(in the rows, 128 means zero)
Each path below is one point turned by a fixed rotation once a step. After each direction that follows a path, write how fast that rotation turns it, in degrees per step (0 if it stays still).
Each turn is a multiple of 5 degrees from 10 to 175, or 0.
Each row of a path follows its step; steps can be skipped.

step 2: [130 130 137 130 134 124 124 124 116 127 109 122 125 131 127 134 130 139
 133 125 117 135 123 112 142 132 133 139 126 130 139 139 127 103 127 112
 139 142 136 132 133 120 136 126 122 126 119 115 130 126 121 133 138 120
 120 138 136 131]
step 10: [121 123 126 132 124 111 138 132 121 120 118 131 133 127 141 122 117 132
 139 135 130 125 130 132 117 122 141 137 134 140 121 113 113 130 130 148
 138 127 136 137 137 116 128 145 122 124 129 128 124 129 127 129 117 136
 115 128 138 117]
step 11: [137 130 126 124 125 140 127 126 118 135 132 136 136 133 134 131 149 131
 137 108 121 129 138 116 126 120 130 130 121 131 128 122 116 122 123 139
 133 145 125 124 120 135 129 125 138 139 121 117 131 122 119 134 129 126
 140 116 138 148]
step 12: [126 125 142 137 112 125 122 141 129 106 131 122 121 127 115 131 128 127
 132 133 135 128 135 137 127 135 132 122 131 121 112 146 135 110 111 124
 145 123 134 135 130 127 126 123 124 140 129 128 137 125 132 130 114 124
 131 130 138 136]
step 15: [136 134 144 139 137 116 112 126 121 111 139 139 133 120 118 129 145 136
 127 129 133 136 118 120 127 141 117 135 135 129 118 138 125 127 123 136
 127 134 145 128 131 123 127 124 131 126 144 132 128 128 129 135 129 124
 127 113 140 131]
step 17: [138 141 124 128 128 131 124 122 125 126 140 125 123 128 130 128 119 126
 134 131 129 135 136 115 132 138 122 123 113 146 136 122 123 111 117 135
 125 146 123 128 139 132 112 128 133 133 129 115 143 110 115 128 129 132
 121 143 125 129]
step 19: [123 125 136 125 141 133 133 140 135 113 129 129 136 130 132 104 138 136
 135 125 131 130 123 120 126 141 124 151 135 138 135 114 139 126 119 123
 133 122 122 123 143 117 131 136 123 125 108 130 130 131 133 135 137 126
 127 135 130 132]
step 22: [112 130 135 115 108 132 133 140 127 132 132 144 130 137 123 120 132 128
 133 124 137 134 140 116 112 131 133 143 129 134 111 125 126 144 120 121
 131 120 117 136 137 127 126 124 137 139 124 137 141 127 122 133 138 132
 123 126 128 131]
step 23: [131 126 131 129 124 113 132 123 143 141 124 120 129 131 136 128 121 134
 146 119 127 125 121 120 127 131 129 133 115 143 132 131 137 115 111 133
 131 138 135 133 134 126 122 119 109 127 119 122 134 128 120 124 109 110
 137 124 130 124]
step 24: [128 135 134 122 140 137 117 133  97 119 127 111 133 141 133 121 124 115
 121 124 124 133 123 124 114 121 134 128 135 132 124 129 126 121 125 134
 126 125 136 134 111 115 121 128 138 134 126 139 131 130 126 139 118 123
 129 122 138 122]
[128 126 129 127 130 124 129 124 126 129 128 131 126 128 131 126 128 129
 126 126 128 127 127 130 131 127 130 131 128 126 129 126 132 129 125 128
 127 127 129 125 126 131 130 126 127 127 131 126 124 124 124 127 122 128
 125 126 130 128] | 140
[129 125 127 130 130 122 131 129 129 125 126 130 130 126 127 131 126 130
 129 129 128 129 129 129 127 128 125 129 127 127 127 127 125 134 132 128
 126 130 129 124 125 127 124 127 129 128 128 127 128 127 130 132 131 129
 125 126 130 130] | 65
[131 133 123 131 130 126 130 126 125 128 129 127 129 132 130 126 130 123
 127 127 127 128 132 130 127 127 129 127 127 128 127 129 128 126 128 131
 127 134 129 128 125 132 128 127 129 126 127 130 128 128 129 129 130 129
 126 126 127 126] | 110
[131 132 128 125 126 130 127 129 131 124 127 127 126 126 126 129 129 124
 126 130 128 132 132 129 129 129 129 129 127 127 130 129 130 130 130 129
 129 125 130 126 123 127 123 129 128 131 128 126 127 126 127 126 125 130
 127 130 123 129] | 85
[128 124 126 127 120 128 126 127 126 128 128 128 132 127 128 130 126 126
 128 127 130 126 129 127 128 126 132 130 130 127 129 126 128 131 125 132
 128 131 128 128 124 126 128 128 127 130 125 130 129 130 130 127 124 125
 131 126 131 127] | 25
